In the data rows, the value 128 means zero.
Some points, each followed by its number:
[128 255 122 127 140 110 137 140 113 134 107  51 113  86 129  96  62 164  93 129 140 178 133 119 127 194 150  89 174 126 117] 0
[ 83 183 108 122 113  75 235 160 218  40 138 157 129 175 158 158 141  73 160 129 155  86 127 154 150  34 126 106 110 103 108] 1
[120 163 122 173 123 142 143 101 119 209 132  73 168  70 136 151  68 169  74 133 119 165 135 131 102  64  54 162 195  85 159] 2
[112 147 104 161 109 143  27 135 196 143 126 167 147 121 127  66  66  39 147 158 132 102 177 115 177 139 182  90 174  87 166] 3
[112 129  98 147 170 146 200  87 155 145 119  70 148  77 155 115  67  99  86 114 126 112  84 148 184 129  83 176 162 140 115] 4
[122  43 139 116 136  70 162  97 102 117 131 162 102 158 118 149 177  98 187  96 180 173 170  86 157 111 165 143  83 147  81] 5
[154 130 166  94  90 144 141 109  86 153 137  54 164  81 185 139 104 197 192  48 122 109 123  54 127   0 154 147 138 160 221] 6
[110 126 117  81 106 174 116 172 255 131 100 190 128 169  69  90 124  59 146 159 125 183 136  83 145  77 170  95 158 103 149] 7
[145 115 123 101 153 119 104 124  91  84  97 109  65 188 135 167 163 151 213  95 150 108 194  95  98 183 139 167 114 131  62] 8
[105 200 154 147 139  77  61 120  73 141 168  97 103  95 147  74 107 156  60 215 172 130  99 157 139 217 128  89 159 114 115] 9
[ 74  70 125  74 154 103  13  86 199 167 165 117 121 135 206  57 158 123  99 147 172  88  51 143 196 209 163  90 149 101 221] 10
[146 137 163 131  90 144 130 147 113  81 158 196 162 143 128 147 103 149 109 162  96  65 127 165 110 126 138  71  31 167  88] 11
[119 181 122 149 151  77 191 137  95 101 123 134  87 182 125 196 235 117 174 114 170 154  75 117  86  73  91 163 104  85  85] 12
[139 143 119 150 154  79 150  65  23 125 142 143 151  82 136 120 145 168 130 104  90  97 186 135 144 120 142 125 121 168 113] 13
[129 167 116 182 120  98 163 175  26 141 141 125 169  39 141 133  68 120 126 112  91  56 146 190  91 145  95 143 102 152 191] 14
[124 132 124 165  94 170  81 197 211 105 144 151 157 210  99  76  36  61 156 154 114 217 123  69 131   0 175 107 149  91 170] 15
[129 120 110 173 157 149 171 189 100 178 126  53 167  42 173 124  73  90  98  66 107  71  50 164 161 122  84 169 110 143 205] 16
[104 195 101 185 100 118  58 126 186  95 160 156 180 122 124  94  65 102 181 181 142  52 162 111 136  92 167  77 143  73 164] 17
[102 136 115 125 125 109 157 163 187  67  97 161 110 109 106 215 255 159 156 125 148 159  97 130  78  68  93 147 154  38 186] 18
[102  72 132 109  99 106  51  99 101 175 149 105  88 146 148 131 122  79 129 127 159 120 230 139 109 243 114 170 171 143 110] 19
[182  71 140 110 135 163 174  97  27 136 127 179 137  85 159  83 161 141 139 159  96 130 130 117 185  99 142 118 117 127  77] 20
[174 117 207  80  80 151 132 107 181  90 126 160 126  58 165 184 199 165  89 146 116  50 126 146 121 155 130  85  85 107 145] 21
[ 98  65  98 162 173 135 147 142 121 183 140  98 190  71 190 120  92 121 123  64 104  60  80 167 154  88  85 160 115 144 173] 22
[183  17 150 115 142 144 172 174 154 202 120 102 138 128 132 163 172 125  59 107 115 159  51 109 135  80  70 178 118 104 161] 23
[106 151 121 109 160 108 107 141   0 112 144 197 125 105 107  80 220 142 182 135 153 113 100 143 141 132 159 112 126 125  83] 24
[104 120  94 148 139 157 150 181  83 101  92 186  95  82 104 159 186  90 161 169 121 106 187 165  91 136 113 146 152  98  86] 25
New points follow, each followed by the numbers of its three nearest points above, looking only along the 3 directions in which the numbered points spread most, nearest first.
[191 162 127  78 146 118 199 133 103 126  97 120 136 121 185 102 140 125 141  94 112 176  88  73 195  70 173 113 122 121 100] 21 11 20
[ 94 161 110  80 163 108 101 190 178  97  95  72  98 156 163 138 119 112 217  83 159   4 120 141 131 184 150 122 121 182  86] 11 21 25
[113 158 109 123 132 108  55 124 191 127 170 147 141  93 115 105 147  77 115 159 189  65 123 116 189 106 117 116 178  67 160] 17 3 10
[172 126 138 155 115 172 164  33   9 155 140 145 156 160 141 103 114 159 117 143  99 146 168  98 145  89 138 116  95 159  46] 20 13 21
[111  90 114  75  93 101 169 125 199 102 103 168  90 117 109 126 125 123  96 188 109 232 223 164 105 169 131 113 190  94 185] 11 17 21
[139 143  76 153 140 178  78 200 178 144 120 162 129  98  87  67  85  21 116 129 110 110 141 140 151 142 151 123 148 136 151] 17 3 10
[134 151 168  82 108  90 178  95  66 110 152 136 162 133 113  84  83 216 140 111 104 203 190 103 135  28 141 123 146 141 137] 21 11 20
[102 127  86 185 142 167 150 143 255 136 129 102 170 221 109  98  31  29 164  78 144 161  54  93 159   3 125 151 120 130 160] 15 7 1
[ 99  85 115  65  87 134 122 163 150 136  96 170 102  85  88 145 148 114 122 180 103 233 208 170  82 152 116 124 202 107 205] 11 21 25
[ 93  83 171 137 120  93 143 173 136 170 191 104 105 173 103  54  64 172  28 165 150 190  90 134 150 169 100 137 129 155  92] 0 10 11
[182 222 180 104 114 127  92 120 163 111  90   0 116  78 222 167 114 180 117  88 160  70  94  76 105 191 147 100 143 142 172] 0 4 14
[123 184 137 100 113 133 155 112 210  49  81 118  70 102 150 176 126  98 129 108 156  74 190 171  83 217 142 103 151 135 134] 11 21 25
[151 169 123 163 147 116 133  89   0  97 144  98 154  91 126 115  98 191 184  69 111 101 185 100 104 101 149 153 115 176 103] 13 20 21
[164 215 192  77 104 153  88 105 121  88  91   0  93  92 199 152  94 213 123 113 146 114 144 125  84 193 165  94 150 154 124] 0 19 13
[118 134 147 144 161  89 157 142  98 157 151  92 100 117 134  54  52 109  57 187 159 174  50 174 173 181 104 117 160 152  94] 0 9 10
[ 95 131 116  76  99 184 235 116 233  84  81 122  82 130 125 169 126 160 139 170 140 152 188 131  92  54  97 132 188 111 135] 1 18 12
[124 177 160  84  99 177 110 117 185  71  75   7  72 113 218 143 113 160 161 124 171  32 151 139  99 203 160 106 171 154 115] 0 19 11
[167  65 180 180  62 204  65 105 126 180 165 169 121 215  95 144 130 142 118 230 115  96 104 123  72 101 117 100  55 139  86] 11 21 25
[103 221  97 147 166  84 134 181 116  44 100  98  98 210 105 165 193 108 197 111 172 161  97 123  60 117 128 156 107 107  81] 5 25 12
[148 186 149 119 148 142 152 232 177  96  92  66  71 197  85 173 117 121 131  53 141 255  24 103  68 143 156 144 105 114  97] 1 18 21
[128 127 140 165 102 122 144  38 135 129 146 203 120 168 143 160 142 110  57 223 125 124 134 188 108 164 141  89  33 121  79] 11 25 24
[152 113 106 188 114 191  68 198 126 151 121 193 161 132  67  95 110  45 141 195  84  86  92 139 147 123 163  94  93 116 136] 17 3 10
[ 89 118 139 126 161  96 112 176  90 205 164 104 112 188 108  54  95 152  55 185 172 123  30 156 168 173 107 125 136 141  66] 0 19 9
[124 170  82 209 141 168  80 109 209 105 122 132 129 146  86  91 170  21  82 191 126 131 100 153 178 150 157  88 109 125  97] 17 3 10
[161 151 130 171 137 126 150  37 114 146 144 151 130 147  99 170 221  96  60 157 137 169 114 143 131 141 116 107  65 106  53] 25 21 11
[167 150 171  78  80 218 137 121 148 100  99 127 121 160 189 126  80 158 151 172 119   1 167 130 110 119 146  91  90 161  67] 11 21 25
[120  97  85 132 136 150 105 169 255  83 123 176 137 174  66  69 111  34 132  75 131 151 144 115 167 113 178 116 123 144 157] 7 15 17
[142  85 162  44  82 126 197 118 214 111 119 138 106 110 118 145 103 146 108 162 116 207 224 146 121 101  74 141 146 106 181] 1 21 11
[124  99 148 104 159  84  75 204  76 189 181  88 115 110  95  67 113 158  48 148 163 159  20 160 104 199 113 144 127 160 159] 0 14 4
[ 63  88 108  46  92 116 187 138 230  68  89 148  91 138 121 159 105 141 174 151 124 174 222 170  78 117 107 149 179 128 201] 1 18 11
[146 142 151 182  87 127  83 158 214  92 162 185 168 100 180 147 133 100 120 156 137   0  82 150 149  83 141  65  62 100 152] 17 11 21
[101 189 165 100 118 110 175 247  73  63 130 126 112 146 165 215 175 139 175 139 163  90  45 161  55  97  88 138  69 101  86] 12 5 25
[138  55  96 147 179 144  47 163 227 191 101 125 136 171 132 129 238  51 132  48 131 142   0  98 157 123 151 128 103  90 234] 1 7 6
[203  60 165 170  89 193 153 111 147 133 152 176 136 194 108 140 147 148  66 183 131 136  65 119 115  64 144  99  68  87  60] 1 18 21
[145 135 114 142 126 168  63 184 203 103 101 189 142 115 115  92 106  80 169 138  87  93 148 115 178 119 148  88 170  96 128] 17 3 7
[ 66  89 113  77  95  97 206 124 240  92  99 189  98 139 112 162 105 117 104 175 126 234 219 168  91 135 114 112 147 107 201] 1 7 11
[148 112 132 165 103  97 146  55  75 124 161 202 150 175 100 143 150 108 146 174 140  99 155 125 141 111 119 146  68 110  55] 25 8 5
[127  86 126  67 103  45 121 144 160 103 140 188 106 132 144 144 112 119 139  52 120 219 186 145 122 187 174 121  83 148 184] 11 21 25
[ 96 151 132 146 139 116 121 197  70 210 158  91 109  98  98  50  66 143  52 191 152 155  53 158 162 190  89 131 170 135 119] 0 9 14
[119 132  90 123 150 129  53  93  82 102 113 113 146 165 104 154 137 156 174  55  98 115 220  73 112 159 169 153 158 159 105] 11 21 24
